In the data rows, zero lies at 4.5, halfway between 4 and 5.
Each group lies on its own hidden line, plane or larger flat surface, and each surface passes through zero. The first row asked about is in group 0, and each new group gets the next number.
The rows in order, each followed by its group:
[6 5 3 4 6 5 4 2 2 3 5 6 2 5 7 7 2 2 3 4 4 5 5 1 3 5 6 3 7 2 4] 0
[6 5 5 5 3 5 3 9 7 4 3 4 6 2 2 4 5 3 3 4 4 3 7 8 8 5 6 5 2 6 5] 1
[5 6 3 7 4 5 1 8 5 4 4 6 3 2 4 4 4 3 2 3 6 4 6 3 7 7 9 2 4 4 3] 2
[5 2 7 3 7 3 7 2 4 4 3 3 5 3 5 6 7 4 7 4 3 6 2 5 2 1 2 8 5 6 5] 0
[3 6 2 5 1 5 4 7 6 6 6 4 6 8 3 2 3 7 4 6 6 3 6 6 6 7 4 2 3 3 5] 2
[8 3 7 4 5 6 5 3 1 2 6 3 2 7 4 5 1 2 5 4 6 3 5 4 1 5 6 4 6 5 5] 3
[5 2 8 3 7 4 7 1 3 4 4 4 4 4 6 6 6 3 7 4 3 5 2 4 1 2 2 7 6 6 5] 3
[3 6 1 5 2 6 3 5 3 6 7 6 4 7 5 3 2 7 4 5 7 4 5 2 5 8 6 1 5 2 4] 1
[3 7 2 6 2 5 2 8 6 6 5 6 5 5 4 3 4 5 2 5 6 4 7 5 8 7 6 2 3 3 4] 3
[5 5 4 6 3 5 3 9 7 4 3 4 6 3 2 4 5 3 3 4 4 3 7 8 8 5 6 4 2 6 5] 1
[3 3 7 5 4 4 6 6 7 6 3 3 7 4 2 3 7 7 6 5 4 4 3 8 5 3 2 8 3 7 5] 0
[5 3 8 3 7 4 7 3 5 3 3 3 5 2 5 6 7 3 6 4 2 5 3 6 3 1 2 8 5 6 5] 1
[3 4 4 3 4 4 8 2 5 5 5 3 7 9 4 4 5 7 7 7 4 4 4 7 2 3 0 6 5 5 6] 2
[5 6 2 6 2 6 2 7 4 5 6 5 4 6 3 3 2 4 3 5 7 2 7 5 6 8 8 2 4 4 4] 3
[3 6 2 4 2 5 6 5 6 6 6 4 7 9 3 3 3 7 5 7 5 3 5 7 5 5 2 4 4 4 6] 2
[3 5 4 6 2 5 4 9 7 6 4 4 7 5 2 2 5 7 4 5 6 3 6 8 8 6 5 5 2 6 5] 0
[7 2 8 3 7 5 6 1 2 3 4 3 3 5 5 6 4 3 7 4 4 5 3 4 1 2 3 6 6 6 5] 3
[1 5 3 4 6 2 5 4 7 6 3 5 7 2 5 5 9 6 5 5 2 7 3 5 6 3 2 6 4 5 4] 3
[6 4 5 3 7 4 5 0 2 3 5 5 3 4 7 7 4 2 5 4 3 6 3 1 2 3 4 4 7 3 5] 0
[4 6 3 6 1 5 3 9 7 6 5 5 6 5 2 2 4 6 3 5 6 3 6 7 8 7 6 3 2 5 4] 0
[3 3 7 4 5 3 6 5 7 5 3 3 6 4 3 3 7 6 7 5 4 5 3 7 4 2 2 8 3 7 5] 0
[6 5 5 6 5 5 1 7 4 4 4 6 2 1 5 5 4 2 2 2 5 5 6 2 7 6 9 3 4 4 3] 2
[4 6 1 6 2 5 2 7 4 6 6 6 4 6 4 3 2 6 3 5 7 3 6 4 6 8 7 1 4 3 4] 1
[3 4 6 3 7 2 6 3 6 5 3 5 6 2 6 6 8 5 6 4 2 7 2 5 4 2 2 7 5 5 5] 3
[7 2 8 4 6 5 6 2 1 2 5 3 2 6 5 6 3 2 6 4 4 4 3 4 0 3 5 5 6 6 5] 3
[5 3 7 3 7 4 7 1 4 4 4 4 4 3 6 6 6 4 6 4 3 6 2 4 2 2 2 7 6 6 5] 2
[5 3 7 3 7 4 8 1 4 4 4 3 4 4 5 6 6 5 7 5 3 6 2 5 2 2 1 7 5 5 5] 2
[4 6 2 6 2 6 2 8 5 5 6 5 5 5 4 3 2 5 2 5 6 3 7 5 7 8 7 2 3 3 4] 0
[3 4 6 3 7 3 7 2 6 5 3 5 5 2 6 6 8 5 6 4 2 6 2 4 3 2 1 7 5 5 5] 3
[5 3 7 3 7 3 7 1 4 4 3 4 4 3 6 6 6 4 6 4 3 6 2 4 2 2 2 7 6 6 5] 1
[6 3 7 4 7 4 6 5 6 3 2 3 5 2 4 5 7 2 5 4 3 5 4 7 5 2 3 8 3 7 6] 1
[3 5 4 6 2 4 4 8 7 6 4 3 7 5 2 2 6 7 4 5 6 3 5 8 7 6 4 5 2 6 5] 0
[4 7 2 6 2 5 2 7 5 5 5 6 5 6 4 3 2 5 2 5 6 3 7 5 7 7 7 2 4 3 4] 0
[5 3 8 3 7 3 7 3 5 3 3 3 5 2 5 6 7 3 6 4 2 5 3 6 3 1 2 8 4 6 5] 1
[3 6 1 6 2 6 2 6 4 6 6 6 4 7 4 3 2 6 3 5 7 4 6 3 6 8 7 1 4 3 4] 1
[5 3 7 3 7 3 7 1 4 4 3 4 4 3 6 6 6 4 6 4 3 6 2 4 2 2 2 7 6 6 5] 1
[3 5 4 3 3 4 7 3 5 6 6 3 7 9 4 3 4 7 6 7 4 4 4 7 3 4 0 6 4 4 6] 2
[4 3 7 3 7 3 7 1 4 4 3 4 4 3 6 6 7 4 6 4 2 6 2 4 2 1 2 7 5 6 5] 3
[6 3 8 4 7 4 6 4 5 3 2 3 5 2 4 6 7 2 5 4 2 5 4 6 4 1 3 8 4 7 6] 1
[5 6 3 6 2 6 2 7 4 4 6 5 4 7 3 3 1 4 3 5 7 3 7 5 6 8 8 2 4 4 4] 3
[5 3 7 3 7 4 7 2 4 4 3 4 4 3 5 6 7 3 6 4 3 6 2 5 2 1 2 8 5 6 5] 1
[6 3 8 3 7 4 7 3 5 3 3 3 4 2 5 6 7 3 6 4 2 5 3 6 3 1 2 8 5 6 5] 1
[6 2 8 3 7 4 7 1 2 3 4 3 3 5 5 6 5 3 6 4 4 5 2 4 1 2 3 7 6 6 5] 3
[2 7 1 5 3 4 3 8 8 7 4 6 7 3 4 3 5 6 3 5 4 5 6 5 8 6 5 3 3 4 4] 3
[8 3 7 4 5 7 4 4 1 2 6 3 2 7 4 4 1 2 5 4 6 3 5 4 2 5 7 3 6 5 5] 3
[6 4 5 3 7 4 5 0 2 3 5 5 2 4 7 7 4 2 5 4 3 6 4 2 1 3 4 4 7 3 4] 0
[5 3 6 3 7 4 7 1 3 4 4 4 4 4 6 6 6 4 7 4 3 6 2 3 1 2 2 7 6 5 5] 1
[4 6 2 6 2 6 2 8 5 5 5 5 5 6 3 3 2 5 3 5 6 3 7 5 7 8 7 2 4 3 4] 3
[6 4 7 5 5 4 4 7 7 3 2 3 5 1 3 4 6 2 3 4 3 4 6 8 7 3 5 6 2 7 6] 1
[6 2 8 3 7 4 7 1 3 3 4 3 3 4 5 6 5 3 6 4 3 5 2 4 1 2 3 7 6 6 5] 3
[3 7 2 6 2 5 2 8 6 6 5 5 5 5 4 3 4 6 3 5 6 4 7 5 8 7 6 2 3 3 4] 3
[4 6 2 6 1 5 3 8 6 5 5 5 5 5 3 2 3 6 3 5 6 3 7 6 8 7 6 2 3 4 4] 0
[2 4 5 3 7 2 6 3 6 5 3 5 6 2 6 6 8 5 6 5 2 7 2 5 4 2 1 7 4 5 5] 3
[5 5 4 6 3 5 3 9 7 4 3 4 6 3 2 4 5 3 3 5 5 3 8 8 9 5 6 4 2 5 5] 1
[1 6 2 5 4 3 4 6 8 7 3 6 7 2 5 4 8 7 4 5 3 6 5 5 8 4 3 5 3 4 4] 3
[3 4 6 3 7 3 7 2 5 4 3 4 5 3 6 6 8 5 6 4 2 7 2 4 3 2 1 7 5 5 5] 3
[4 3 6 3 6 4 8 1 4 4 4 3 6 6 5 5 6 5 7 6 3 5 2 6 2 2 1 7 5 5 6] 2
[3 5 2 5 3 5 3 3 2 6 7 6 4 8 6 4 2 7 5 5 6 5 4 1 3 7 5 2 6 2 3] 1
[3 5 3 3 2 5 7 3 5 6 6 3 7 9 4 3 4 7 6 7 5 3 4 7 4 4 1 5 4 4 6] 2
[4 6 3 6 2 5 3 8 6 6 5 5 6 5 2 2 4 6 3 5 6 3 7 6 8 7 6 3 3 4 4] 0
[8 3 6 4 5 7 4 4 1 3 6 4 2 7 4 4 1 3 5 4 6 2 5 4 2 5 7 3 6 5 5] 3
[3 3 7 5 4 4 6 7 7 6 3 3 7 4 2 3 7 7 6 5 4 4 4 8 6 4 3 7 3 7 5] 0
[6 4 7 4 6 4 6 6 7 3 2 3 5 1 3 5 7 2 4 4 3 4 5 8 6 2 4 7 3 7 6] 1
[7 2 8 3 7 5 6 1 2 3 5 3 3 5 5 6 4 3 6 4 4 4 3 4 1 2 4 6 6 6 5] 3
[5 3 7 3 8 4 7 1 3 4 4 4 4 4 6 6 6 4 6 4 3 6 2 4 1 2 2 7 6 5 5] 1
[4 6 2 6 2 6 2 8 5 5 5 5 4 5 4 3 3 5 2 4 6 3 7 5 7 7 7 2 4 3 4] 2
[6 3 7 4 6 4 6 5 6 3 2 3 5 1 4 5 7 2 5 4 3 5 5 7 5 2 3 7 3 7 6] 1
[6 3 6 3 7 4 6 0 2 3 4 5 3 4 7 7 5 2 6 4 3 6 3 2 1 2 3 5 7 4 4] 0
[4 6 2 6 1 6 2 7 5 6 6 6 5 6 4 3 2 6 3 5 7 3 6 4 7 8 7 1 4 3 4] 1
[4 2 7 4 6 3 7 4 6 5 3 3 6 4 3 4 8 6 7 5 3 5 2 7 3 2 2 8 4 7 5] 0
[6 2 8 3 7 4 7 1 3 3 4 3 3 4 6 6 5 3 7 4 3 5 3 4 1 2 3 7 6 6 5] 3
[5 3 7 3 7 3 7 1 3 4 4 4 4 4 6 6 6 4 7 4 3 6 2 4 1 2 2 7 6 5 5] 1
[3 4 4 4 6 4 5 0 2 6 6 5 3 7 7 5 4 6 6 5 5 6 2 1 1 5 3 4 7 3 3] 1
[3 7 1 6 2 5 2 8 6 6 5 6 6 5 4 3 4 6 3 5 6 4 7 5 8 7 6 2 3 3 4] 3
[6 3 7 4 8 4 4 4 3 3 3 5 2 0 6 7 6 2 4 2 3 6 3 2 4 3 6 5 5 6 3] 2
[4 4 4 4 5 4 5 0 2 6 6 5 3 7 7 5 4 6 6 5 5 6 2 1 1 5 3 4 7 3 4] 1
[8 2 8 4 6 5 6 2 2 3 5 3 2 5 5 6 3 2 6 4 5 4 4 4 1 3 5 5 6 6 5] 3
[3 3 7 5 4 4 6 6 7 6 3 3 7 4 2 3 7 7 6 5 4 4 3 8 5 3 2 8 3 7 5] 0
[7 2 8 4 6 5 6 2 1 2 5 3 2 6 5 5 3 2 6 4 5 4 4 4 0 3 5 5 6 6 5] 3
[6 3 8 4 7 4 6 4 6 3 2 3 5 2 4 6 7 2 5 4 2 5 4 6 4 1 3 8 4 7 5] 1
[4 6 2 6 2 6 2 8 5 5 5 5 5 5 3 3 3 5 3 5 6 3 7 5 8 7 7 2 3 4 4] 1
[3 3 7 5 5 3 6 6 7 6 3 2 7 4 2 3 7 7 6 5 4 4 3 8 5 3 2 8 3 7 5] 0
[3 5 4 6 2 5 4 9 7 6 4 4 6 5 2 2 5 7 4 5 6 3 6 7 8 6 5 4 2 5 4] 0
[5 3 6 3 8 4 6 0 3 3 4 5 3 4 7 7 5 3 6 4 3 6 2 2 1 2 3 6 6 5 5] 0
[3 4 5 6 2 4 4 8 7 6 4 3 7 5 2 2 6 7 5 5 5 3 5 8 7 5 4 5 2 6 5] 0
[3 5 4 3 3 4 7 3 5 6 5 3 7 9 4 3 4 7 6 7 4 4 4 7 3 4 0 5 4 4 6] 2
[4 3 8 4 6 3 7 3 5 4 3 3 5 4 4 5 7 5 7 5 3 6 2 6 3 2 2 8 4 7 5] 0
[1 7 2 5 3 3 4 7 8 7 4 6 7 3 4 4 7 7 3 5 4 6 5 5 8 5 4 4 3 3 4] 3
[6 3 7 5 8 4 4 4 3 3 3 5 2 0 6 7 6 2 5 2 3 6 3 2 4 3 6 5 5 5 3] 2
[5 3 7 3 7 4 7 2 4 3 3 4 4 3 5 6 7 3 6 4 3 6 2 5 2 1 2 7 5 6 5] 1
[8 4 6 5 4 7 4 4 1 3 6 4 2 7 4 4 0 3 5 4 7 2 6 4 2 6 7 3 5 5 4] 3
[3 4 6 3 5 4 8 1 5 5 5 3 6 7 5 4 5 6 7 6 4 5 3 6 2 2 0 7 5 5 6] 2
[3 4 5 6 3 4 4 8 7 6 4 3 7 5 2 2 6 7 5 5 5 3 5 8 7 5 4 6 2 6 5] 0
[3 4 5 3 7 2 6 3 6 5 3 5 6 2 6 6 8 5 6 4 2 7 2 4 4 2 1 7 5 5 5] 3
[5 3 7 3 7 3 7 1 3 4 4 4 4 4 6 6 6 4 7 4 3 6 2 4 1 2 2 7 6 6 5] 1
[4 6 2 6 2 6 2 8 5 5 5 5 5 6 3 3 2 5 3 5 6 3 7 5 7 7 7 2 4 3 4] 0
[3 4 5 3 5 4 8 1 5 5 5 3 6 7 5 5 6 6 7 6 3 5 3 6 2 2 0 7 5 5 6] 2
[5 6 3 6 2 5 1 8 5 5 5 6 4 4 4 4 3 4 2 4 6 4 7 4 7 7 8 2 4 3 4] 2
[1 6 3 4 4 3 5 5 8 6 3 5 7 2 5 4 8 7 4 5 3 7 4 5 7 4 2 6 3 4 4] 3
[5 3 7 3 7 3 7 1 4 4 3 4 4 3 6 6 6 4 7 4 2 6 2 4 2 2 2 7 6 5 5] 3
[3 5 4 6 2 5 4 9 7 6 4 4 6 5 2 2 5 7 4 5 6 3 6 7 8 6 5 4 2 6 4] 0
[5 6 3 6 2 6 2 7 4 5 6 5 4 6 3 3 2 4 3 5 7 3 7 5 6 7 7 1 4 3 4] 3
[6 3 7 5 8 4 4 4 3 3 3 5 2 0 6 7 6 2 4 2 3 6 3 2 4 3 6 6 6 5 3] 2
[7 4 5 5 3 7 3 5 2 3 6 4 2 7 3 4 0 3 4 4 7 2 6 4 3 6 8 2 5 4 4] 3
[3 3 6 5 4 4 6 7 7 6 3 3 7 4 2 3 7 7 6 5 4 4 4 8 6 4 3 7 3 7 5] 0
[6 5 4 6 5 5 1 7 4 4 4 6 3 1 5 5 4 3 2 2 5 5 6 2 7 6 9 2 4 4 3] 2
[1 7 1 5 3 3 3 7 8 7 4 6 7 3 4 4 7 6 3 5 4 5 5 5 8 5 4 4 3 3 4] 3
[6 3 7 4 8 4 5 2 3 3 3 4 3 1 6 7 7 2 6 3 3 6 3 3 3 2 4 7 6 6 4] 2
[6 6 2 4 5 6 3 3 2 3 6 6 2 5 7 6 2 2 3 4 5 5 6 1 4 6 7 1 6 2 4] 0
[2 4 5 4 7 3 6 3 7 6 3 5 6 2 6 6 9 6 5 5 2 7 3 5 5 2 1 7 4 5 5] 3
[5 6 3 6 2 6 3 9 6 4 4 4 6 4 2 3 4 4 2 5 5 3 8 7 8 6 7 3 3 4 5] 1
[2 7 1 6 2 4 3 8 7 6 4 6 6 4 4 3 5 6 3 5 5 5 6 5 9 7 5 3 3 3 4] 3
[3 4 5 3 5 4 8 1 5 5 5 3 6 8 5 4 5 6 7 6 4 5 3 6 2 3 0 7 5 5 6] 2
[2 5 4 4 6 2 6 4 7 6 3 5 7 2 6 5 9 6 5 4 2 7 3 5 6 3 1 7 4 5 5] 3
[3 6 2 4 2 5 6 5 6 6 6 4 7 9 3 3 3 7 5 7 6 3 6 7 5 5 2 4 3 4 6] 2
[4 3 7 3 7 3 7 2 4 4 3 4 4 3 6 6 7 4 6 4 3 6 2 4 2 2 2 7 5 6 5] 3
[6 3 8 4 7 4 6 5 6 3 2 3 5 1 4 6 7 2 5 4 2 5 4 7 5 1 3 8 4 7 5] 1
[6 4 7 4 5 4 5 7 7 3 2 3 6 1 3 5 7 2 4 4 3 4 6 8 7 2 4 7 3 7 6] 1
[6 5 3 6 2 6 2 7 4 4 6 5 3 7 3 3 1 4 3 5 7 2 7 4 6 7 8 2 4 4 4] 3
[6 3 8 4 7 4 6 5 6 3 2 3 5 1 4 6 7 2 5 4 2 5 4 7 5 1 3 7 4 7 6] 1
[6 5 6 5 4 5 4 8 7 3 2 3 6 2 3 4 6 2 3 4 4 4 7 8 8 4 5 6 2 6 6] 1
[1 6 2 5 4 3 4 6 8 6 3 6 7 2 5 4 8 7 4 5 3 6 4 5 8 4 3 5 3 4 4] 3
[4 2 8 4 6 3 7 3 5 4 3 3 5 4 4 5 7 5 7 5 3 5 2 6 3 2 2 8 4 7 5] 0
[3 4 5 6 3 4 5 8 7 6 4 3 7 5 2 2 6 7 5 5 5 3 5 8 7 5 4 6 2 6 5] 0
[5 6 2 6 2 6 2 8 4 5 6 5 4 6 3 3 2 5 3 5 7 3 7 5 7 7 7 2 4 3 4] 3
[5 6 3 6 2 5 3 9 6 5 4 5 5 4 3 3 4 4 2 5 6 3 8 6 8 7 7 3 3 4 5] 1
[5 3 6 3 8 4 6 1 3 3 4 4 3 4 7 7 6 3 6 4 3 6 2 3 1 2 3 6 6 5 5] 0
[4 4 5 3 5 4 8 1 5 5 5 3 6 7 5 5 6 6 7 6 3 5 3 6 2 2 0 7 5 5 6] 2
[8 3 6 5 4 7 4 4 1 3 6 4 2 7 4 4 1 3 5 4 6 3 5 4 2 5 7 3 5 5 5] 3
[4 6 2 6 2 6 2 8 5 5 6 5 5 6 3 3 3 5 3 5 6 3 7 5 7 7 7 2 3 3 4] 0
[5 3 7 3 7 3 7 1 4 4 4 4 4 3 6 6 6 4 6 4 3 6 2 4 1 2 2 7 6 6 5] 3
[4 3 6 3 7 4 7 0 3 5 5 4 4 5 6 6 6 5 7 4 3 6 2 3 1 2 2 6 6 5 4] 1
[5 6 1 6 2 6 2 7 4 5 6 6 4 6 4 4 2 4 2 5 6 4 7 3 7 7 7 1 4 3 4] 0
[5 3 7 3 7 3 7 1 4 4 3 4 4 3 6 6 6 4 7 4 3 6 2 4 2 2 2 7 5 6 5] 1
[8 4 6 5 4 7 4 5 1 3 6 4 2 7 3 4 0 3 4 4 7 2 6 4 3 6 7 3 5 5 4] 3
[3 3 6 5 3 4 6 7 7 6 3 3 7 4 2 2 7 7 6 5 5 4 4 8 6 4 3 7 2 7 5] 0
[3 4 5 3 7 2 6 3 6 5 3 4 6 2 6 6 8 5 6 4 2 7 2 5 4 2 1 7 5 5 5] 3
[5 6 4 5 3 5 3 9 7 4 4 4 6 3 2 3 5 3 2 5 5 3 8 7 9 6 6 4 2 5 5] 1
[1 5 4 4 6 2 5 4 7 6 2 5 7 2 5 5 8 6 5 5 2 7 3 5 6 3 2 7 4 5 4] 3
[4 7 2 6 1 5 2 8 6 6 5 5 5 5 3 3 3 5 2 5 6 3 7 5 8 7 7 2 3 3 4] 3
[6 3 7 4 8 4 6 2 3 3 3 4 3 1 6 7 6 3 6 3 3 6 2 3 2 2 4 7 6 6 4] 2
[6 4 5 3 7 4 5 0 2 3 5 5 3 4 7 7 4 2 5 4 3 6 3 2 1 3 4 5 7 4 4] 0
[5 6 2 5 3 6 2 4 3 4 6 6 3 5 6 5 1 3 2 4 6 4 6 2 5 7 7 1 5 2 4] 0
[1 7 2 5 3 3 3 7 8 6 4 6 7 3 5 4 7 7 3 5 4 6 5 5 8 5 4 4 3 4 4] 3
[8 3 7 4 5 6 5 3 1 2 6 3 2 7 4 5 1 2 5 4 6 3 4 4 1 4 6 4 6 5 5] 3
[3 3 6 3 7 3 7 2 5 5 3 4 5 2 6 6 8 5 6 4 2 6 2 4 3 2 1 8 5 5 5] 3
[3 3 7 4 5 3 7 5 6 5 3 3 6 4 3 4 8 6 7 5 4 5 3 7 4 3 2 8 3 7 5] 0
[5 6 3 6 2 6 2 8 4 5 6 5 4 6 3 3 2 5 3 5 7 3 7 5 7 8 7 2 4 4 4] 3
[2 5 4 4 6 2 6 4 7 6 3 5 7 2 5 5 9 6 5 5 2 7 3 5 6 3 2 7 4 5 5] 3
[4 6 2 6 1 6 3 7 5 6 6 5 6 7 3 2 3 6 3 6 6 3 7 6 7 7 6 2 3 3 5] 2
[4 6 3 6 2 5 3 9 6 6 5 5 6 5 2 2 4 6 3 5 6 3 7 6 8 7 6 3 3 4 4] 0
[5 6 3 6 2 5 1 8 5 5 5 6 4 3 4 4 3 4 2 4 6 4 7 4 7 7 8 2 4 4 3] 2
[4 6 2 6 1 5 2 8 6 5 5 5 5 6 3 3 3 6 3 5 6 3 7 6 8 7 6 2 3 4 4] 0
[4 3 6 3 7 3 7 1 3 4 4 4 4 5 6 6 6 5 7 4 3 6 2 3 1 2 2 7 6 5 4] 1
[5 6 4 6 3 5 3 9 7 4 4 4 5 3 2 3 4 3 2 4 5 3 8 7 8 6 6 4 2 5 5] 1
[5 6 2 6 2 6 2 8 5 5 5 5 5 6 3 3 2 5 3 5 6 3 7 5 7 8 7 2 4 3 4] 3
[3 3 5 3 6 4 6 0 2 5 6 5 4 6 7 5 4 6 6 4 5 6 1 1 1 4 3 5 7 4 4] 1
[1 6 2 5 3 3 3 7 8 6 3 6 7 2 5 4 7 7 3 5 4 6 5 5 8 5 3 5 3 4 4] 3
[7 2 8 3 7 5 6 1 2 3 5 3 2 5 5 6 4 2 6 4 4 5 3 4 1 3 4 6 6 6 5] 3
[6 5 4 3 6 5 4 1 2 3 5 6 2 4 7 7 3 2 4 4 4 5 4 1 2 4 5 3 7 2 4] 0
[5 3 7 3 7 4 7 1 3 4 4 4 4 4 6 6 6 4 6 4 3 6 2 4 2 2 2 7 6 5 5] 1
[3 5 2 4 4 5 4 2 2 6 7 6 4 8 6 5 3 7 5 5 6 5 3 1 2 6 5 2 6 2 3] 1
[3 6 1 6 2 5 2 8 6 6 5 6 6 5 3 3 3 6 3 5 6 3 7 5 8 7 6 2 3 3 4] 3
[4 3 7 4 6 3 7 4 6 5 3 3 6 4 3 4 7 6 7 5 3 5 3 7 4 2 1 8 4 7 5] 0
[6 4 6 5 7 4 2 5 3 3 3 6 2 0 6 6 5 2 3 2 4 6 4 2 5 5 8 4 5 5 3] 2
[3 3 6 3 7 3 7 2 5 4 3 4 5 2 6 6 8 5 6 4 2 6 2 4 3 2 2 7 5 6 5] 3
[6 5 4 6 4 5 1 7 4 4 4 6 2 1 5 5 4 3 2 3 5 5 6 2 7 6 9 3 4 4 3] 2
[1 7 2 5 3 4 3 7 8 6 4 6 7 3 4 3 6 6 3 5 4 5 5 5 9 6 4 4 3 3 4] 3
[4 3 7 3 7 3 7 1 4 4 3 4 5 3 6 6 7 4 6 4 2 6 2 4 2 1 2 7 5 5 5] 3
[8 3 6 5 4 7 4 4 1 3 6 3 2 7 4 5 1 2 5 4 6 3 5 4 2 5 7 3 6 5 5] 3
[8 2 7 4 6 6 6 2 1 2 6 3 2 6 5 5 2 2 6 4 5 4 4 4 1 3 5 5 6 6 5] 3
[3 6 3 6 1 5 3 9 7 6 5 4 6 5 2 2 4 6 4 5 6 3 6 7 8 7 5 4 2 5 5] 0
[7 2 8 4 7 5 6 1 2 3 5 3 2 5 5 6 3 3 6 4 4 4 3 4 0 3 4 6 6 6 5] 3
[6 3 7 5 8 4 4 4 4 3 3 5 2 0 6 7 6 2 5 2 3 6 3 2 4 3 6 6 5 5 3] 2
[5 7 1 5 2 6 2 6 4 5 6 6 4 6 5 4 2 4 2 4 6 4 7 3 7 7 7 1 4 2 4] 0
[8 2 7 4 6 6 6 2 1 2 5 3 2 6 5 5 2 2 6 4 5 4 4 4 1 3 5 5 6 6 5] 3
[3 6 2 4 1 5 6 5 6 6 6 3 7 9 3 2 3 7 5 7 6 3 5 7 5 6 2 4 3 3 6] 2
[6 6 2 4 5 5 3 2 2 3 6 6 2 5 7 6 2 2 3 4 5 5 6 1 4 6 7 1 6 2 4] 0
[5 6 3 6 2 5 2 9 7 4 4 5 5 4 3 3 4 4 2 5 6 3 8 7 8 6 7 3 3 4 5] 1
[3 5 5 6 2 4 4 8 7 6 4 3 7 5 2 2 6 7 5 5 5 3 5 8 7 6 4 5 2 6 5] 0
[4 3 7 5 5 3 7 5 6 5 3 3 6 4 3 3 8 7 6 5 3 5 3 8 4 3 2 8 3 7 5] 0
[5 3 7 3 7 3 7 1 4 4 3 4 4 3 5 6 7 4 7 4 3 6 2 4 2 2 2 8 5 6 5] 0
[8 4 5 5 4 7 4 5 2 3 6 4 2 7 4 4 0 3 4 4 7 2 6 4 3 6 7 3 5 5 4] 3
[6 5 3 3 6 5 4 1 2 3 5 6 2 4 8 7 2 2 4 3 4 5 5 1 2 4 6 3 7 3 4] 0
[3 5 3 3 3 5 7 3 6 6 6 3 7 9 4 3 4 7 6 7 5 3 5 7 4 4 1 5 4 4 6] 2
[4 3 6 3 6 4 8 1 4 4 5 3 6 6 5 5 6 6 7 6 3 5 3 6 2 2 0 7 5 5 6] 2
[2 5 4 4 6 2 6 4 7 6 3 5 7 2 6 5 9 6 5 5 2 7 3 5 5 3 1 7 4 5 5] 3
[6 3 6 5 7 4 3 5 3 3 3 6 2 0 6 6 5 2 4 2 4 6 4 2 5 4 7 5 5 5 3] 2
[6 5 4 6 4 5 1 7 4 4 4 6 2 1 5 5 4 3 2 2 5 5 6 2 7 6 9 3 4 4 3] 2
[3 7 2 5 1 5 4 7 6 6 6 5 6 8 3 2 3 6 3 6 6 3 7 6 7 7 5 2 3 3 5] 2
[6 3 7 5 8 4 4 3 3 3 3 5 2 0 6 7 6 2 5 2 3 6 3 2 4 3 6 6 6 5 3] 2
[6 3 6 3 8 4 6 0 3 3 4 4 3 3 6 7 5 3 6 4 3 6 2 3 1 2 3 6 6 5 5] 0
How many dimensions does the flat surface of each group have? Group 0 first:
2 2 2 2
